Here are some points, one per row:
[-28  36  21 -11 -39  16  36  19  21  56 -73 -16 -56 -27 -10 -15  51 -17
  84 -78  79  18  98  62  32 -18  30   3 -28  26 -25  73  -7 -45 -30  12
 -34  10]
[ 56  15 -13  -4 -55 -44  29  44 -52  11 -15  14  34  22 -38  10  27  48
  30 -20  10  29  11 -12   1  78  50  -7  16  31  57  20  17 -15  43 -30
 -48 -57]
[  1  12 -42 -33   3  10 -45  73 -37 -66  25 -36   2 -29 -59  32  26  29
  25  19 -48 -81  10  17  23  11 -12 -22 -68 -32 -28 -49 -28  24 -27 -51
   0 -66]
[-87  -4  -8  47   0 -59  20 -15  -5 -43 -12  44 -10 -29 -29  -1  14  29
  24 -30 -62   1 -82  41 -26   2  -7  11 -24 -22  46  12   8  -9 -51  23
  -7  21]
[ 23  -4   5  96  28 -60 -13  20  35  18 -30 -11  81  58  68  -5 -13  -5
   4   5  18 -40  79  69  53   3 -10  20  24 -21  27   5 -73  11  47  43
  85   9]
[-47 -15  60 -68 -12  64 -31  30 -39 -29 -32 -48   9 -18  40  13 -78 -24
 -43   7  -1   7  23  22  13   8  61  57  40 -46  27  64 -18  17 -87  29
  12  40]
[ 17 -22 -23 -16  31 -21  29 -75 -21 -17  75 -68 -26  35 -34  -8  77 -21
  25  25  -4  -3  68 -53  21 -12 -60  13  13 107  34  20  21  73 -71 -20
  43  65]
[ 39  -6  42  33 -36   4 -77 -65  -9 -35  19 -18  -2  22 -14  -6 -48  59
  62  46  10 -11 -36  46  36  22   2 -44   1  49  43  33 -38 -66  27 -38
  52 -18]
[ -19  -33  -30   -3   24  -24   60   53  -40   15   29  -34  -60   29
  -34 -101  -57   41  -71  -87   80    6   15  -45  -59   69  -30   39
    9  -34   15  -16   -4  -75    3  -22   33  -20]
[ 50 -17   6  55  16  39   9  41  40 -49  30   4  22 -25 -15  25 -85  12
  -8  13 -11 -65  79   2 -44 -25  24 -28   4  21 -50 -16  10 -26 -88 -12
 -13 -18]
[-44 -55 -41  -8  65  65 -12  -7  17 -12 -28  89  67 -42  64 -39  60 -52
  17 -32  39  25  29 -15  35  92   8  32 -15  35 -24 -61  -6  32   2 -27
   4  11]
[ -15   -5   -4  -31    3  -27   45   -2    8  -67   48   31  -11 -102
  -53    6  -16  -31  -15   26   39  -13   41   35   69  -37  -37   13
   18  -27   28  -34   18  -26   -7  -14   38  -25]
[ 46  -8  24 -48  80  20  37 -35 -30   6  69 -67  11 -12  -4  30  -4 -66
  32 -53  30  12 -86 102  11   9  -1 -15 -11 -64 -44 -31 -17 -54   0 -49
 -28  22]
[-38 -24  12  14  -4   3   7 -45  20  51  53  45 -77  13  45 -92  26 -24
 -37   1 -11 -51  61  46  -4 -73 -30   4  43 -35  17  36  20  30 -31 -44
 -64 -75]
[-10   5  98  25  64  16   5 -26  57  -1  28  -6  71   8 -38 -31  17  27
  40 -39 -24  33 -11 -18 -41  32   9   9 -36 -70 -24  55  48  39  39 -47
  79 -88]
[ -8  52 -17 -75 -26  -6  -2 -29 104 -48  -8  -8  -5 -24 -23 -44   4 -12
 -16  53  43 -39  24 -45  16  52 -20 -52  33 -41  -1  39  18 -52  35  39
   4  80]
[-17  10 -52  47 -22  37  55  58  20  12 -33   5   1  40   0 -15  62 -25
 -18  24 -51 -37 -73  26  36  35  23 -11  98 -55  50 -35  26  14 -28  -5
  -9  27]
[ 15 -18  60  67  16  90 -24 -18  13   8 -47  28  -2   3 -58 -31  89  31
 -62 -22 -10  24  20 -44 -15 -29 -21  12  37 -10  24 -22 -44 -49 -54   8
 -50 -15]
[-67 -26 -68 -49   5 -45 -60 -35 -61  36   5   0 -30  37 -48 -16 -42  48
  50  -3 -47   8  53  17  37  33  24  23  58 -47 -37 -40  -9  70  45  38
  12 -10]
[   6   42   34  -20  -47  -20  -34   48  -13    5  -24  -11   31   -5
   56  -12  -18  -35  -41    9   11   59  -31  -19  -11   13 -108 -101
    5  -18  -33   41  -13   45    1   14   -2  -54]
[ -71  -24  -76   68  -37  -16  -63   33   -2   20   24  -30  -58   -6
   28    0   52  -71   29   -2   37   -3   10  -31  -22    8    8   49
 -102   17   48   16   -4  -27  -22  -17   50  -39]
[ 67  61  -4  23  16 -68  42 -37  -2 -35 -27  36 -55  26 -30  39  10 -80
 -14   7 -53 -23  -6  36 -45  56 -18  21 -37 -10 -82  54 -11  15 -30  85
  -7 -29]
[ -6 -57  20  31  17  10 -20  50 -22 -44  -3 -21 -20  69  28  47 -48 -30
  -1 -20 -65  30  13 -36  33  -3 -30  29  29  35  15  89  97 -37 102  23
 -27  10]
[-40  29  49  73 -16  24  23  14  -2  57  91   4 -20   2  47  21 -48  56
  37  17  35 -21  -8 -21  60  30  11 -67 -63 -41  47 -49  56  55   7  63
 -45  38]
[-11   6 -24 -15  35 -36 -19 -14  54  37   1 -31   8 -69  29  32  21  28
 -21  78 -26  40  17 -39 -61  -6 108  24 -26 -54 -27  22   7 -17 -28 -14
   1  -2]
[ -25   39  -65  -10   28  -41    6    5  -12  -31  -15    1   66   18
   49   41    3   -1   17    8   97  -36  -68  -51  -71 -116  -34  -17
   10  -34  -10   -4   22  -51    5   44    4  -39]
[ -53   28  -28   16  -19  -23  -43  -16   -2   11   -8  -38   90  -24
  -35  -52  -60   14   33   36   -5  -16  -22   48  -43  -29  -48   41
  -13   23  -18   14   52   -4   31  -32 -114   34]
[  63  -45  -25   62   27  -17   -3  -25  -51   61 -103  -61  -61  -16
  -32  -39   -6  -64   22   92   39   20   14  -44   38  -42    6  -40
  -27  -53  -22   -8    9   -5    7  -55  -28   26]
[-72  45  28 -50   2 -26 -17 -76 -50  28 -41  12  69  72   0  69   6  23
 -78   6   6  30  43  39  31  25  -3 -26  -9  14  20 -29  27 -43 -19  11
  -4 -47]
[ 68   2 -66 -30  -5  77  17 -29   7   5  -3  36 -11  47  47 -20 -52 -10
   9  21 -72   6  36 -23  22  44 -32  30 -76 -27  54 -26 -10 -22   4  18
 -56 -30]
[-19  26  79  -3  36 -56 -11  10  33 -40 -35  50 -20   4 -19  65 -13 -41
  54 -22  17  -4  48 -64 -75  10  18  -2  61 -13  50 -92 -71  18  49 -40
 -73  42]
[ -19  -17  -37   19   36   30   54  -17  -16  -57  -23  -14  -14  -46
   56  -64  -40  -29    2  -18  -65   56   -6   54  -77    0   79 -107
   27  105   31  -43  -27   18   38    8   20   -4]
[-36 -19 -18  36  61  20   9  33 -54  22  28  88   4 -32 -55  47  -6  21
  -2 -28 -14   9  25 -47  69 -27  20 -31  17  37 -53  61 -28 -32  71  46
 -20  -7]
[ 16 -11  -1  -1  31 -89 -58  85  56  31   4 -10  -9  43  41  16  34 -22
 -48 -53 -39  50 -23  -9  47   5   4 -67  24  50   1 -37  51 -22 -57 -73
 -11  37]
[  5  66 -19 -65  39  20 -28 -31  34  77  64  15  -3  56  -7 -21 -23 -19
  21  45   3   4 -48 -40  -2  -9  49  25  32  44  28 -10 -24 -23 -14  34
  -1 -69]
[-14  51  30 -31 -24  18 -35 -11  17  -8 -77  42 -24  47 -25 -50 -57 -28
   3 -68 -10 -91 -77 -42  37 -44  36  19 -20  47 -69 -22  -3  14 -21 -33
  43  23]
[   6    7   39   60  -96  -14  -39  -61  -41  -55   55  -36    3  -68
   -5   -5  -17  -63 -100   -5   22   -5  -31  -38   12   20   47   38
   -9   16  -37  -31  -37   12   14    3  -53    5]
[   9   10  -15   17   47  -26   85  -26   50  -18  -79   -4  -21   14
  -21   37  -19   66 -118    2   53    6  -21    1   40  -33   35  -14
  -85   49    2   21   23   82   36  -11   -8    7]
[ 28 -21  26 -12  -7 -23 -37  -3 -19  11  -8   0  -8  61  59 -26  48  78
 -28 -11 -59 -30  42  57 -41 -61  -6  53 -62 -10 -22 -35 -20 -40  64  28
 -31  59]
[ 41  -6   4   1 -16  10 -12  55  58  53  19 -48  32 -34 -11  35 -18 -11
   7  -5  33   5 -36  45   9  -1  -3  87  37  83  24  -5  12  53  31  33
 -30 -65]
[   8  -52   20  -36  -11   57  -19   19   65  -48  -23   43 -109   17
    7   48    8  -10  -10   77   47   51  -48   41  -28  -13  -41   11
   13   -6    0  -46   32   33   53  -14   25  -11]
[ -25    5   17   -2 -109  -13   89  -15   39   32   20  -23   14  -47
  -10  -16  -17   -9   34   -5  -79   78   -2  -47   39  -57  -24   52
   11  -10  -66  -82   11  -44  -12   -4   60    7]
[ 66  83  -6  63  59  32 -39 -10 -64   2 -68 -16 -45 -65  15 -33  14  51
  19 -20  40  51  11  -7 -25  -4 -46  57  39  -5  13 -36  94  -1 -64  41
  53  18]
[ 28  51 -33  -9   3   1 -51  39  39 -41  67  27   6   3  14 -38  50  68
   8 -12  20  65 -36  40  53  -8   6 -28  14  -9 -40  42 -51  14  48  23
   9  56]
[-15  51 -26 -15 -23  44  56 -32 -18 -67   0 -63  12  52  68  77  10  45
  41 -38   2   9 -32 -51   8 -36 -21  23  36 -33   3  35 -84  47  12 -63
 -10 -30]
[  81   22   15  -70  -18  -40   17  -10  -43   39   14   67    8 -100
   83   29   12   10   -3  -25  -53  -93  -26  -14    8  -12   15   -2
   17  -21   40   47   38    8   52  -43   31    0]
[-26 -16  51  -7 -37  34  31  36 -63  24  10   9 -18  45  29  33  63  -5
 -26  55  25 -37  39  31 -51  54  52 -40  40  44 -68 -52  16  -5  41 -11
  67  14]
[ -47    7    8  -23   19   21   26    5   12   93   15    5  -16  -47
  -43   41  -25   31  -30   43  -45  -40   -6   18  -41   49 -107   22
  -15   62   -7   39 -105  -37  -24  -22   16   66]
[   8 -123   54  -43    1  -48   43   -4  -31  -18  -25  -19   25  -23
   36  -47   42   48   57   47   14  -40  -69  -32   17   17   -8    2
    5   33  -34    8   -9   11  -90   62  -29  -20]
[ 33   0   9 -20 -25  11  36  69 -76 -15  46  65  63  57 -67 -39 -10 -58
   2  77  11  52  -5   3 -39 -59  31  13 -65 -21  43  43 -19  40 -31  -8
  27  68]
[ 17 -48   2 -45 -21  60 -31  -5  26  29  -6 -98  24 -37 -79  20  37 -35
 -10 -80 -41 -30  -2 -16 -32 -34   6 -63 -32 -16  53 -28  -5  32  29  99
  39   9]
[ 58 -82 -73   1 -90   7 -39 -67  49  -1   8  77  37  24 -13  53 -46  36
  14 -61  34  25 -16   7 -56  10  -4 -46  11 -45 -16  50  34  18 -50 -28
  -4  35]
There is one direction along which these points spread out most. How many in every 100 of the points above lie lower along it than each point below? Round to a whole number. More than half of the points above lie lower than the first one.
[ 28 -21  26 -12  -7 -23 -37  -3 -19  11  -8   0  -8  61  59 -26  48  78
 -28 -11 -59 -30  42  57 -41 -61  -6  53 -62 -10 -22 -35 -20 -40  64  28
 -31  59] -> 33
[-44 -55 -41  -8  65  65 -12  -7  17 -12 -28  89  67 -42  64 -39  60 -52
  17 -32  39  25  29 -15  35  92   8  32 -15  35 -24 -61  -6  32   2 -27
   4  11] -> 83
[ 46  -8  24 -48  80  20  37 -35 -30   6  69 -67  11 -12  -4  30  -4 -66
  32 -53  30  12 -86 102  11   9  -1 -15 -11 -64 -44 -31 -17 -54   0 -49
 -28  22] -> 37
[-11   6 -24 -15  35 -36 -19 -14  54  37   1 -31   8 -69  29  32  21  28
 -21  78 -26  40  17 -39 -61  -6 108  24 -26 -54 -27  22   7 -17 -28 -14
   1  -2] -> 71
[   8 -123   54  -43    1  -48   43   -4  -31  -18  -25  -19   25  -23
   36  -47   42   48   57   47   14  -40  -69  -32   17   17   -8    2
    5   33  -34    8   -9   11  -90   62  -29  -20] -> 77
[ -53   28  -28   16  -19  -23  -43  -16   -2   11   -8  -38   90  -24
  -35  -52  -60   14   33   36   -5  -16  -22   48  -43  -29  -48   41
  -13   23  -18   14   52   -4   31  -32 -114   34] -> 29
[  63  -45  -25   62   27  -17   -3  -25  -51   61 -103  -61  -61  -16
  -32  -39   -6  -64   22   92   39   20   14  -44   38  -42    6  -40
  -27  -53  -22   -8    9   -5    7  -55  -28   26] -> 98
[-10   5  98  25  64  16   5 -26  57  -1  28  -6  71   8 -38 -31  17  27
  40 -39 -24  33 -11 -18 -41  32   9   9 -36 -70 -24  55  48  39  39 -47
  79 -88] -> 19
[   9   10  -15   17   47  -26   85  -26   50  -18  -79   -4  -21   14
  -21   37  -19   66 -118    2   53    6  -21    1   40  -33   35  -14
  -85   49    2   21   23   82   36  -11   -8    7] -> 38
[-47 -15  60 -68 -12  64 -31  30 -39 -29 -32 -48   9 -18  40  13 -78 -24
 -43   7  -1   7  23  22  13   8  61  57  40 -46  27  64 -18  17 -87  29
  12  40] -> 67
[-67 -26 -68 -49   5 -45 -60 -35 -61  36   5   0 -30  37 -48 -16 -42  48
  50  -3 -47   8  53  17  37  33  24  23  58 -47 -37 -40  -9  70  45  38
  12 -10] -> 27
[ -25    5   17   -2 -109  -13   89  -15   39   32   20  -23   14  -47
  -10  -16  -17   -9   34   -5  -79   78   -2  -47   39  -57  -24   52
   11  -10  -66  -82   11  -44  -12   -4   60    7] -> 81
[ 17 -22 -23 -16  31 -21  29 -75 -21 -17  75 -68 -26  35 -34  -8  77 -21
  25  25  -4  -3  68 -53  21 -12 -60  13  13 107  34  20  21  73 -71 -20
  43  65] -> 92
